Each path below is one point turned by a fixed rotation once a step. After each direction that follows a path, write how fast that rotation turns it, in degrees per step (0 if it stays still).
Each turn is a multiple of 5 degrees from 10 to 175, or 0.
Each row of a path follows its step; steps can be skipped.
Rotation 1:
step 0: [-1.16  0.50 -0.65 -2.77 -0.25 -0.05  0.83 -1.89 -1.47  0.03 -2.90  1.77
 -0.27 -1.08  2.31  1.51 -0.46  0.49 -0.54 -0.82 -1.33 -0.04  0.64 -2.45
 -0.92 -0.37 -1.80  1.12 -2.23 -2.12 -1.53 -0.28  1.41 -1.19 -0.30  0.58
 -0.42  1.08 -0.09 -0.79  2.74 -0.01  0.11  0.19 -1.36  1.00  0.10 -0.15]
step 1: [ 1.59 -2.76 -2.52 -1.35  0.54 -0.98 -2.51 -2.03 -1.42  0.41 -1.06 -0.86
  1.02  1.99  1.19 -1.93  1.95  2.33  0.17 -0.21 -0.99  1.34 -1.51  1.44
 -0.68  0.21 -1.22  0.55 -0.78 -0.60  0.05  0.69  1.19 -2.16 -0.48 -1.86
  0.06 -0.27 -0.14  0.47  0.27 -1.13  0.70 -0.48 -0.34 -0.13 -1.67 -0.10]
step 2: [-0.27 -0.04 -1.11  1.03 -0.99  0.03  1.34 -0.95 -0.17 -0.79 -1.42 -0.26
  0.48 -0.27 -1.41  0.66  2.16 -0.44  1.10  0.36  1.54 -2.33 -0.40 -1.04
  1.27 -1.21 -0.47  3.56 -1.66  1.14 -0.93  0.73  1.07 -4.19 -1.32 -0.93
  0.30 -1.45 -0.29  1.74  0.50 -0.40  0.60  1.83  0.29 -0.58 -0.24 -0.04]
step 3: [ 2.15 -1.07 -1.43  0.71  0.46  0.18  0.64 -2.18 -1.57  0.59 -0.47  1.55
 -1.60 -1.00  2.68  0.85 -1.12  0.97  0.68  1.06 -0.63 -0.35  0.05 -0.58
 -0.16  1.00  1.48  1.34 -0.09 -0.26 -1.61 -2.46  1.66 -1.72 -1.41  1.34
  1.59  0.41 -3.51 -0.38  0.63  0.29  0.79  0.38  1.13  0.86 -0.35 -1.44]
step 5: [-1.53 -0.23 -1.93 -1.79 -0.63 -0.22  0.64  1.75  0.33  0.76  0.53  0.55
  0.80  0.38  0.84  0.86 -0.36  1.43  2.38  0.36 -0.74 -0.28  2.50 -1.81
  0.57  0.28 -0.79  1.94 -1.45  0.81 -0.05 -0.35 -0.37 -3.98  0.69  1.86
 -0.01  1.26  0.24  1.93  2.31 -0.57 -0.08  0.23 -0.89 -0.38 -2.24 -0.77]
step 7: [ 1.73 -3.27  0.62 -0.22  0.96 -3.00  1.03 -1.57  0.98 -0.90  0.91  1.10
 -0.05  1.96 -1.82 -0.78  1.04 -0.26  0.35 -1.74  0.79 -1.63 -0.58 -1.60
 -0.69 -0.22  0.91  1.90 -1.91  0.85 -0.99 -1.00  2.38 -0.78 -0.21  0.29
 -0.16  0.45  0.48  1.26  1.92 -0.28 -0.86  1.05 -1.59  0.28 -0.07  0.71]
step 8: [ 1.43  1.46 -2.95  0.14 -0.10  0.58  0.89 -2.12  1.33 -0.10  0.53  0.83
  0.60  3.56  0.87  0.75 -1.69  0.41  1.02 -0.58 -0.27  1.09  2.08 -0.21
 -0.04  0.67  1.00  2.17 -0.06  1.94 -1.32 -1.23  0.30 -0.44  0.02 -0.38
 -0.89  0.22 -1.23  2.44  1.11 -0.02  2.86  0.08  0.84 -0.47 -0.53 -0.86]
step 10: [-2.65 -0.72 -2.03 -1.19  1.61 -2.70  0.65 -1.77 -1.50  0.18  1.39 -1.32
  0.27  0.84  0.73 -1.92 -0.82  0.73 -0.51 -1.25  0.95 -0.51  0.73 -0.95
 -1.20  0.23 -0.32 -0.39 -1.50  0.63 -1.25  0.05  0.60 -1.86 -1.29 -0.70
 -0.43  3.21 -0.64  0.61  2.70  0.67 -1.44 -0.41 -0.38 -0.13 -0.11 -1.57]
step 11: [-0.20  2.01 -3.75 -1.37 -1.20 -1.90  0.52 -3.48  1.07 -1.58 -0.66  0.60
 -0.39  0.18 -0.15  0.97  0.43  0.84 -0.01  0.29 -1.39  1.62 -0.59  0.64
 -1.32 -0.38 -0.66  1.60 -0.94  1.22  0.04  0.53 -0.41 -1.22 -1.23 -0.28
  0.01 -2.85  1.38 -0.04  2.02 -0.34  0.07 -0.63 -1.68  0.19 -0.78 -0.49]
step 12: [ 0.87 -3.03  0.75 -0.84  0.09  0.61 -0.23 -2.75  0.68  0.68 -1.14 -1.11
 -0.16  0.36 -0.86 -0.66 -1.76 -0.45 -0.46  2.14  0.43  1.36  0.10 -0.39
  0.72  0.72 -0.06  3.38 -0.66 -0.70 -1.61  0.30  2.89 -1.62 -0.89 -0.93
  2.19  0.30  0.95  0.58  0.75 -0.40 -0.86  0.88 -1.86 -0.56 -0.87 -1.37]
Speeds:
[-0.35  0.05 -0.01  0.64 -0.01 -0.32 -0.61 -0.17  0.29 -0.06  0.19 -0.31
  0.29 -0.96  0.17  0.04 -0.17  0.23  0.34  0.08 -0.21  0.54  0.11 -0.16
  0.50 -0.74 -0.23 -0.31 -0.01  0.59  0.00 -0.12  0.01  0.03  0.12  0.53
  0.42  0.20  0.47  0.03  0.43  0.57 -0.21 -0.61 -0.53  0.76  0.15 -0.78]	60
[ 0.36  0.06 -0.13  0.18 -0.07 -0.45  0.14  0.22  0.02 -0.24  0.30  0.46
 -0.05  0.35  0.07  0.13  0.01 -0.28  0.22  0.34  0.61  0.02  0.21  0.06
  1.10 -0.19  0.32  0.20 -0.07 -0.05 -0.66 -0.57  0.26  0.45 -0.06 -0.12
  0.65  0.29 -0.32 -0.19 -0.63  0.73  0.85 -0.19  0.64 -0.20  0.68 -0.06]	70
[ 0.07  0.08  0.33 -0.05  0.06  0.03  0.16 -0.39 -0.35  0.26  0.88 -0.15
  0.57  0.53 -0.42  0.52  0.25 -0.29 -0.07 -0.46 -0.04 -0.26  0.57 -0.32
 -0.70 -0.10 -0.22  0.03  0.28 -0.28  0.39 -0.80  0.42  0.09  0.61  0.25
 -0.59 -0.14  0.34  0.01 -0.49  0.86  0.39 -0.36 -0.27  0.18 -0.38 -0.18]	35
[-0.23  0.24  0.17  0.60  0.31 -0.71  0.24 -0.37  0.29  0.10  0.63 -0.16
 -0.13  0.52 -0.12  0.16  0.24  0.13  0.12  0.05  0.22 -0.68 -0.06  0.48
 -0.09 -0.29  0.14 -0.09 -0.52 -0.42  0.05  0.59 -0.56 -0.71 -0.13 -0.36
  0.91 -0.65 -0.38 -0.62 -0.24 -0.03 -0.15 -0.24 -0.52  0.37 -0.38  0.10]	80
[ 0.33  0.29 -0.48  0.52  0.57 -0.35 -0.27 -0.27 -0.03  0.17 -0.31 -0.47
  0.10  0.03 -0.40 -0.20 -0.55  0.85  0.64  0.02 -0.36  0.07  0.51 -0.01
 -0.39 -0.47  0.48  0.26  0.32 -0.82  0.17  0.46  0.27  0.00  0.09  0.41
 -0.07  0.64 -0.05  0.06 -0.66 -0.05 -0.29  0.17  0.14 -0.74  0.42  0.06]	160
[-0.18  0.04 -0.30 -0.12 -0.11 -1.10 -0.15  0.02  0.72 -0.47 -0.03  0.01
  0.22  0.72  0.46  0.17  0.19  0.57  0.16 -0.24 -0.46 -0.06 -0.45  0.39
  0.43  0.06 -0.20 -0.10 -0.09  0.16  0.85 -0.30  0.44  0.46  0.55 -0.29
 -0.27 -0.21  0.35  0.30  0.23 -0.72  0.31 -0.50  0.17 -0.48 -0.16 -0.04]	110
